In the rows, 128 means zero.
One turn or mirror swaps these rows in pairs. Which row does each one swap with?
q_978: [152 133 114 150 106  98 105 136 111 102  92 129 138 127  84 170  91 118
  95 106 106]
q_717: [156 130 122 130 115  92 111 136  91 106  91 124 146 124  70 155  99 134
 107 101 108]
q_27: [132 152  90 125 135 121  77 165 101 109 110 119 141 137 104 132 120 109
  91 144 106]
q_346: [164 141 113 137 132  95 111 138  98  95  91 140 141 115  88 150  90 144
 121  98 111]
q_497: [124 132 154 153 133 138 117 132 107 110 132 148 162 117  77 129 100 125
 142 102 114]
q_850: [124 147 120 157 127 162  74 132 128 125  85 140 147 115 116 125 137 117
 117 130 122]
q_373: [113 137 139 162 135 120 111 122 102 121 138 132 161 108  85 128 102 131
 138  92 117]
q_572: [155 138 128 136 124  89 109 140 105  91  89 131 132 120  85 151  98 134
  98 108  99]
q_377: [154 136 127 121 114  97 101 124 104  89  93 128 143 110  84 153  99 152
 113 114 110]
q_895: [126 138 120 161 123 167  78 138 117 119  95 135 142 121 115 121 148 119
 117 128 122]
q_975: [127 152  92 132 139 116  80 154 103 118 108 118 143 139 101 133 122  98
  89 151 111]
q_856: [108 140 130 153 120 134 111 116 102 114 142 148 164 124  91 124  97 130
 139 102 116]
q_477: [121 140 128 154 127 162  77 133 117 125  87 141 141 112 113 118 142 117
 112 135 119]
q_179: [116 139 147 147 128 128 111 125 121 106 141 133 167 112  86 142 114 138
 149 110 116]
q_738: [134 149  97 126 143 119  82 159 101 120 105 120 142 138 102 132 123 108
  92 151  96]
q_573: [131 160  93 130 136 120  81 159 105 116 109 112 149 136 109 133 120 111
  84 142 106]
q_591: [161 142 110 136 120 103  99 141  82  90  89 134 150 110  83 150  90 139
 113  99 107]
q_893: [130 140 125 157 123 159  74 130 121 120  81 138 154 116 111 124 142 110
 122 135 123]
q_848: [135 151  93 132 135 124  85 161 102 109 107 110 143 142 104 136 125 111
  89 147 103]
q_87: [151 136 113 145 120  93  97 137  99  88  93 121 137 129  78 158  88 142
 117  99 115]
q_55: [131 156  91 130 144 118  77 153 104 120 106 106 143 139 102 132 121 109
  98 143  98]
q_860: [114 132 151 159 128 127 116 127 117 123 140 141 152 114  82 125 114 121
 141 106 109]
q_530: [112 135 142 165 123 135 112 126  99 102 141 137 155 113  82 120 106 128
 140 110 130]
q_609: [160 133 109 134 119  96 111 145  93  91  97 138 136 135  91 156  95 140
 115 105 110]
q_275: [127 153  91 129 131 116  81 160  99 117 104 113 144 144 108 138 122 107
  98 148 103]
q_764: [139 159  88 129 128 127  78 153 103 117 109 119 142 143 111 135 121 108
  93 147 107]
q_841: [153 141 115 143 116  89 107 139 105 106  95 141 144 117  86 156  86 146
 104  96 110]
q_328: [111 145 146 161 128 132 114 128 107 107 142 135 149 111  81 128  96 123
 144 108 124]
q_699: [118 141 120 159 130 162  71 141 124 121  86 137 142 115 113 125 142 121
 116 130 114]
q_774: [129 151  96 128 137 121  74 158 108 121 105 110 140 138 105 132 122 103
  90 142 104]
q_540: [129 150  93 127 136 115  80 157 105 108 107 107 149 145 102 134 129 110
  93 143  99]
q_945: [125 148 117 160 132 167  73 134 109 116  95 131 146 115 117 124 143 118
 120 132 118]
q_360: [151 135 123 133 118  88 101 147 101 110  84 144 142 122  88 154 104 140
 108  89 110]
q_147: [128 153  95 130 135 116  80 147 101 118 102 110 148 150 103 134 123 109
 101 154  96]
q_495: [119 140 124 156 117 162  75 137 123 116  86 135 150 117 113 123 148 120
 120 125 122]
q_336: [121 140 118 160 130 160  76 135 113 126  82 139 138 117 111 127 146 119
 121 129 119]
q_914: [153 137 127 134 118  92 103 133 107  98  87 140 142 125  87 160  86 140
 115 106 122]
q_529: [164 135 115 138 123  94 101 139 101  92  98 141 129 130  88 154  90 137
 116  98 107]
q_409: [131 159  96 134 136 121  79 161  97 114 113 116 137 146 111 130 125 104
 104 149 106]
q_677: [111 135 135 161 123 128 111 127 115 112 136 133 161 124  83 138  99 122
 150 100 129]
q_134: [116 136 143 157 133 133 114 123  90 122 141 137 162 121  85 120  93 131
 142 111 112]
q_897: [117 140 120 156 129 166  73 138 114 116  94 139 139 117 117 121 142 122
 120 126 120]
q_386: [113 136 144 158 138 117 103 122 102 115 138 130 158 119  74 132 101 130
 152 109 122]
q_473: [110 126 137 178 128 134 104 120 108 120 134 122 152 116  80 141 113 112
 140 102 104]
q_244: [123 137 120 164 125 159  69 135 114 117  87 139 147 116 115 121 144 116
 119 128 124]
q_392: [167 136 122 139 119 105 105 137  93  98  88 145 146 122  89 147  82 142
 104 109 110]
q_398: [120 128 139 133 133 124 110 118 114 110 144 135 168 112  84 134 111 129
 148 110 116]
q_14: [114 147 137 154 125 122 118 117 106 116 141 138 154 114  83 119  96 134
 140 107 126]
q_603: [107 126 144 162 129 127 120 113 112 112 129 142 169 121  76 136 111 132
 131 107 115]
q_888: [154 138 129 130 119  98 107 134  93  93  99 135 135 133  75 144  86 144
 104 106 100]
q_469: [126 145 117 160 129 163  71 136 116 127  92 136 146 116 117 121 147 125
 118 122 116]
q_273: [ 97 141 146 162 135 115 108 130 106 115 139 135 165 112  79 125 108 130
 126 105 118]
q_232: [160 139 128 122 116  90  96 128 106  90 103 120 141 124  87 153 101 145
 111 102 111]
q_114: [129 148 121 162 126 159  72 140 115 109  89 142 138 121 121 124 141 117
 118 133 126]

q_530 swaps with q_609
q_717 swaps with q_603
q_114 swaps with q_409
q_147 swaps with q_893
q_377 swaps with q_398
q_591 swaps with q_856

